Here are some points, each followed by its number:
np.array([0.20, 1.18, 0.36, 0.27, -0.74, -0.04, 0.43, 0.39, 0.40, -0.19, -0.05, 0.62, -0.10, 0.21, -0.12, -0.11]) 0
np.array([0.53, -1.09, -0.02, -1.36, 0.33, 0.87, -1.40, -0.41, 0.15, -1.22, -0.15, -0.39, -1.77, -0.11, 1.36, -0.55]) 1
np.array([-0.30, -0.03, 0.06, -0.29, 0.97, -0.48, -0.05, 0.23, -0.65, -0.62, 0.87, 0.28, -0.14, -0.10, 0.01, -0.18]) 2
np.array([-3.04, -3.57, 7.17, -3.39, 2.17, -0.20, 2.32, 2.56, -1.43, -1.00, 1.63, -0.15, 0.94, 2.71, 0.95, -1.23]) 3
np.array([1.07, -0.74, 0.49, 1.22, 0.44, -0.59, 0.05, -0.32, -0.60, -0.38, -1.46, 0.02, 1.32, -1.37, 0.82, 2.03]) 4
np.array([0.74, -1.41, 0.32, 0.64, 0.52, -0.73, -0.31, 0.49, -0.17, 0.24, -0.68, 0.04, 1.41, -1.69, 0.71, 1.70]) 5
np.array([-0.42, -1.88, -0.90, -0.52, 0.63, 1.96, -2.42, 0.44, 1.42, -0.13, -1.94, -0.40, -1.01, -1.25, 2.53, -0.76]) 6
np.array([-0.84, 0.30, -0.90, 0.51, 0.12, -1.64, 0.25, 0.11, -0.68, 0.07, -0.76, 0.11, -0.91, 1.15, -0.01, 0.01]) 7
np.array([-0.41, 0.20, -1.25, -0.01, -0.24, 0.12, -0.71, -0.63, 0.34, 0.37, 0.18, 0.00, 0.56, 0.26, -0.67, 0.22]) 8
np.array([0.25, 1.94, 0.29, -0.65, -0.35, -0.12, 0.45, -0.35, 0.25, -0.93, 1.52, -0.19, 0.51, 0.87, -0.93, 0.62]) 9
np.array([-0.79, -0.69, 1.17, 0.17, 0.05, -0.51, 0.38, 1.37, 0.55, 1.16, -0.02, -0.05, 0.05, -0.02, 0.45, -0.54]) 10
np.array([-0.33, -0.46, -0.42, -0.11, 0.87, 0.54, -0.67, 0.00, 0.41, -0.36, 0.93, 0.44, 0.15, -0.70, -0.19, 0.29]) 11
np.array([-0.39, -0.69, -0.44, 0.11, 0.45, 0.15, -0.09, 0.05, -0.14, 0.23, -0.27, 0.03, -0.43, -0.35, -0.08, -0.37]) 12
np.array([1.61, -0.31, 1.80, 1.89, 0.37, -1.40, 0.18, -0.33, -0.91, -1.46, -0.85, -1.12, 0.62, -1.94, 0.80, -0.47]) 13
np.array([2.61, 2.34, 1.70, -0.26, -0.41, 0.65, 0.62, 0.53, 0.62, -1.07, 1.10, 1.73, -0.97, -1.09, -1.38, -1.90]) 14
np.array([-1.13, 1.09, 0.86, -2.80, -2.18, -1.00, 2.37, -0.85, 0.76, -1.25, 2.21, -0.83, 0.22, 0.22, -1.52, 1.38]) 15
np.array([-1.16, -1.54, -0.54, -0.72, 0.78, -0.05, -0.19, 0.21, 0.20, -0.73, -0.38, -0.80, -0.89, -0.41, -0.11, -0.53]) 16
np.array([-0.47, -0.17, -0.46, 0.68, 0.24, -1.02, -0.81, -0.15, 0.04, -0.63, -0.49, -0.90, -0.38, 0.52, -0.06, -0.59]) 17
np.array([0.06, -0.63, -0.97, 0.03, 1.87, 1.23, -0.78, -0.23, 1.11, -0.81, 0.88, 0.51, -0.16, -0.57, -0.02, -0.47]) 18
np.array([-1.06, 1.42, -0.24, -0.64, -2.24, -2.50, 0.25, 0.87, 1.43, 1.22, 0.09, 0.16, 1.90, 2.52, -1.89, 0.39]) 19
Which two points above are nearest to each new point by angle, seen from the average point of the numbered points? Their numbers follow each, nearest first.
np.array([1.00, 0.59, 0.78, 0.16, -0.87, -0.05, 0.09, 0.33, -0.31, -0.82, 0.28, 0.31, -0.14, -0.51, -0.54, -0.61]) 14 0
np.array([-0.41, -0.34, -0.31, 0.12, 0.19, -0.81, -0.30, -0.14, -0.28, -0.01, -0.40, 0.17, -0.64, 0.06, 0.19, -0.13]) 7 17
np.array([-0.19, -0.13, 1.68, -0.15, -1.31, -1.72, 0.15, -0.10, -2.05, -0.73, 2.41, -3.19, 2.06, 0.71, -2.81, 0.04]) 15 9
np.array([0.31, -0.69, 0.02, -0.50, 0.34, 0.39, -0.77, -0.18, 0.28, -0.46, -0.27, -0.28, -0.39, -0.15, 0.55, -0.35]) 1 6
np.array([-0.14, -0.54, 0.05, 0.38, 1.23, 0.64, 1.97, -0.03, 0.35, -0.28, 0.73, 0.45, 0.04, -0.45, -0.08, -0.32]) 18 11
np.array([1.47, 2.68, 1.01, 0.74, -3.08, 0.14, 1.47, 1.63, -0.53, 0.83, -0.89, 2.04, 0.59, 1.37, -0.35, -0.34]) 0 14
np.array([-0.54, 0.83, 0.11, 0.23, -0.99, -0.80, 0.22, 0.43, -0.15, 0.59, 0.21, 0.15, 0.36, 1.12, -0.60, 0.22]) 19 0
np.array([0.08, -0.25, -0.47, -0.05, 0.27, 0.06, -0.30, -0.20, -0.05, -0.13, 0.09, 0.23, -0.86, -0.57, 0.17, -0.18]) 12 1
np.array([-2.44, -3.41, -0.26, 1.89, 0.78, -0.67, -1.13, 0.82, -0.09, 3.74, -2.70, -0.72, -2.39, -3.10, 3.26, -1.33]) 12 6
np.array([0.42, 0.22, 0.28, -1.46, -1.29, -0.30, 0.09, 0.07, -0.22, 0.01, 1.41, -0.02, 0.71, -1.28, -0.74, 0.67]) 15 9
np.array([-0.37, -0.11, 1.36, -2.27, -0.60, -0.43, 0.64, 0.12, 0.29, -0.88, 1.82, 0.07, 0.33, -0.06, -0.43, 0.39]) 15 9
np.array([1.91, 0.41, 0.93, -0.23, -0.78, -0.67, 0.65, 0.40, -0.38, -1.86, 1.49, 0.39, 0.23, -0.02, -0.25, 0.14]) 14 9
np.array([-0.41, -0.85, 0.61, -0.58, 0.55, -0.08, 0.68, 0.62, -0.46, -0.66, 0.26, -0.23, 0.32, 0.64, -0.11, -0.17]) 3 2
np.array([-0.03, -0.53, 0.78, 0.69, 0.45, -0.23, 0.20, 0.26, -1.05, 0.08, -0.71, 0.08, -0.32, -0.01, 0.70, -0.92]) 13 12
np.array([0.09, -0.69, -0.11, -0.12, -0.09, -0.19, -0.70, 0.15, 0.37, -0.35, -1.21, 0.54, -0.05, -0.22, -0.12, 0.08]) 6 12
np.array([-0.58, 1.20, 0.46, -0.44, -1.18, -1.21, 0.34, 0.07, 0.55, 0.40, -0.05, 0.48, 1.23, 2.18, -1.32, 0.77]) 19 9
np.array([-1.42, 0.52, -0.33, -0.46, 0.78, 0.39, 1.02, 0.43, -0.93, -1.58, 2.02, 0.50, 0.87, 1.04, 0.56, -0.89]) 2 9
np.array([-3.10, -3.23, -2.52, 2.93, -2.30, 0.72, -1.20, 0.27, -0.76, 4.02, -3.56, 0.11, -2.20, -2.32, 2.93, -1.57]) 12 6
